In the data rows, the value 128 means zero.
Here are some points, each followed by its number:
[ 98 134 197 170 133 125 123  89  98 118 151 129 110  87  80  66] 0
[145  93  76  94 198  84 187  94 184  78 180  99 174 193 211 169] 1
[134 128 109 151 129 150  88 152  37  99 211 167 102 106 122 152] 2
[132 119 106 129 118 115 125 136  97 110 141 156 104 146 138 147] 3
[ 98 128 186 160  77 117  76  71 146 144 141  58 131 115  38  93] 4
[102 138 160 154 136 111 148  87 134 110 156 112 125 115 157  76] 5
[124 117 131 144 146 138 160 155 159 128 102 127 121 155 154 120] 6
[118 171  59 124  91  93 149 122 173 142  78 105 129 127 242 129] 7
[ 99 140 103  73 106 120 128 128 143 161 153 139 192 124 191 166] 8
[ 96 129 134 114 132 123 150 130 169 165  90  89 198 128 133  95] 9
[106 124 168 158 153 130 100  41  75 102 220  97 113  69  88  60] 10
[156 137 130 129 116 135 135 158 152 131 100 117 124 127 132 139] 11
[113 123 162 143 123 120 129 109 149 135 105 100 128 127 105  92] 12
[132 128 166 156 130 128 126 128 101 115 129 141  89 104  91 105] 13
[ 63 144 168 158 157 131 137  37 140 105 201 112 129  86 159  27] 14
[113 156 126 122 132 110 158 139 152 122 133 132 139 145 190 122] 15
[146 119  86 119 119 130  87 116 120 128 151 124 142 162 135 195] 16
[195 143  84 126 100 124 127 190 149 156  72 174  75 174 154 185] 17
[150 110 161 159 115 132 117 136 137 120  98 112  80 116  62 102] 18
[139 118 124 140 129 149 116 122  96 151 142 123 142 107  95 101] 19
[130 127 102 109 103 124 118 137 145 148 131 127 137 132 125 162] 20
[114 132 112 112 143 118 156 167 211 206 116 110 194 212 156  85] 21
[104 135 138 148 143 101 176 127 169 113 126 110 130 144 208 115] 22
[128 156 155 177 141  90 158 106 127 107  68 126  93 146 175  63] 23
[106 173  90 116 173 137 152 109 163 121 162 142 175 142 205 152] 24
[156 134 165 155 129 129 122 153 120 117  80 132  74 134 116 126] 25
[179 137  61 114 116 158 106 166  28 103 230 219 104 102 120 215] 26
[171 102  94  81 126 153 136 176  97 148 109 157 115 136 128 183] 27
[ 85 140 159 140 129 112 150  93 167 133 100  82 148 126 153  70] 28
[126 127  92 115 122 108 136 146 111 114 144 150 117 156 180 152] 29
[158 106 154 142 102 140  80 144 112 153 104 129 113 108  42 136] 30
[109 140 112 124 112 116 122 142 124 132 133 151 156 119 147 149] 31
[207 135 133 124 103 125  94 196  90 116  71 181  49 136  58 172] 32
[169  87 102 112 132 140 136 126  53 129 141 173 102 117 123 183] 33
[ 73 114 118  97 149 129 109 124 170 199  82  65 255 119 161 112] 34
[129 113 121  97 126 140 164 128 155 156  64  95 167 107 123 131] 35
[154 123 136 143 105 138  93 146  93 108 160 171  98 128  63 169] 36
[140 101  93 118 175 135 105 149 145 146  86 155 106 132 132 146] 37
[167 125 170 156 127 133 114 150  98 112 100 151  83 115  81 109] 38
[248  68  91 103 102 135 141 252 133 120  77 170  85 197  19 163] 39
[111 125  70  61 108 139 118 158 175 198  96 204 178 151 157 229] 40
[120 174  76 102 121 108 125 176 202 175  94 160 143 204 190 156] 41
[134 129 165 163 128 123 141 114 136 123  79 136  82 127  94  60] 42
[116 138  93 116 110 138 136 144 171 142  95 119 134 143 166 134] 43
[146 139 129 142 137 123 141 145 126 116 120 152  97 142 141 148] 44
[157 121  77  81 121 136 125 213 139 172  74 155 144 149 122 209] 45
[132 138 109 111 124 112 147 157 155 127 143 148 113 166 197 177] 46
[128 131 132 112 112 114 102 140 145 161  93 117 147 144  79 141] 47
[168 136 111 137 123 145 102 148  59 113 167 180 101 114  85 174] 48
[200  98 181 132 147 111  96 171 120 115  97 114 102  92   0 169] 49
Which three points above are nearest to each new point by angle? Their numbers follow each, nearest first.
[119 118 104  95 127 149 114 128 130 163 134 177 157 123 143 174] 40 8 31
[144 112 138 134 124 147 110 125  58 123 137 136 135 109  98 109] 19 2 48
[134 122 120 123 120 143  94 117  54  99 231 149 108  77  93 159] 2 26 48
[140 114 155 132 112 143  74 135 108 148  65 121 137 106  13 114] 30 49 47
[101 150  59 112 139 117 162 100 140 114 221 139 154 133 242 136] 24 15 1
[135 147 140 149 136 110 146 130 133 124  70 131 112 140 150  99] 23 42 25
[134 115 102 137 179 150 168 132  52  99 212 130  86  98 178  91] 2 10 26
[102 117 141 163 123 136  96  53  76 107 240 108 128  93  81 105] 10 0 14
[106 120 134 158 108 144  89  70  89 115 197 108 116 107  60 124] 10 4 0
[109 118 117  23 131 145  65 166 137 106  68  87 210 155 161 153] 34 8 45
[108 138 153 166 128 109 156 101 164 119  63 125  92 125 110  49] 42 23 12
[170 134 153 121 118 150  89 129  86 144  91 132 132 111  57 103] 30 38 49
[149 134 158 146 126 123 127 161 130 118  86 133  76 152 139 149] 25 44 32
[117 191  69 120 200 150 167 103 152  94 215 183 169 140 215 171] 24 1 15
[125 123 168 139 135 145 112 108 122 144  86 105 143 100  76  82] 12 4 0
[102 142 150 138 134 125 161 110 160 137 112 103 157 127 156  94] 28 9 22
[119 133 127 119 118 143 119 113 155 169  97 100 164 134  92 140] 47 35 34
[116 224 204 161 156  98 165  59 127  57 163  85 140  97 175 148] 5 14 22
[158  99 111 122 126 145 128 132  79 153 122 144 124 120 107 149] 33 27 48
[116 119  90  90 132 137 114 130 164 180  74 104 193 121 142 126] 34 35 9
[142 127 154 169 138 162 111  77  63 106 204 142 107  90  81 110] 10 0 2
[129 128 123 148 139 135 110  68  90 107 201 122 127 127 134 127] 10 2 14
[169 133 126 126 123 139 118 153  76 118 143 182  92 114  94 162] 48 36 26
[184  94 110 112 114 127 144 204 149 132  91 142 117 183  80 136] 39 45 17
[112 132 192 163 142 131 142  85 158 116  76 100 125 109 113  61] 12 42 28
[192 132  44 102 132 154 103 178  36 110 224 217  91 105 106 223] 26 48 2
[160 120 115 111 127 148 153 127 117 108 111 149  68 132 167 168] 44 17 33
[162 105 103  99 166 105 143 129 151 107 131 119 141 168 146 167] 1 46 16
[168  97  82 138 170 140 106 165 123 147  67 197  76 128  92 175] 37 32 17
[118 146 142 146 141 105 158 117 157 124 126 137 102 123 160 123] 22 23 15
[198 126 152  99 122 126 110 176 132 120  85 154  74 117  97 134] 32 39 25
[114 143 111 133 107 128 171 124 140 130 180 141 132 151 194 124] 15 24 46
[ 70 119 102  81 153 146 117 117 165 202 108  53 255 103 158 113] 34 9 35
[121 101 130 137 110 167 132 107  44 134 124  80 145 117  68  91] 19 10 0
[124 118 132 154 148 146 138 108  89 109 190 107  96 105 126 105] 10 14 2
[185 113 152 116 114 109 127 200  52 134 119 162  40 116 105 146] 32 38 48
[115 130 146 157 151 145 127  74  40  85 219 113 123  90 112  58] 10 0 14
[160 120 170  87 148 196  56  88 115 177  92  59 173  85 150 150] 34 35 19
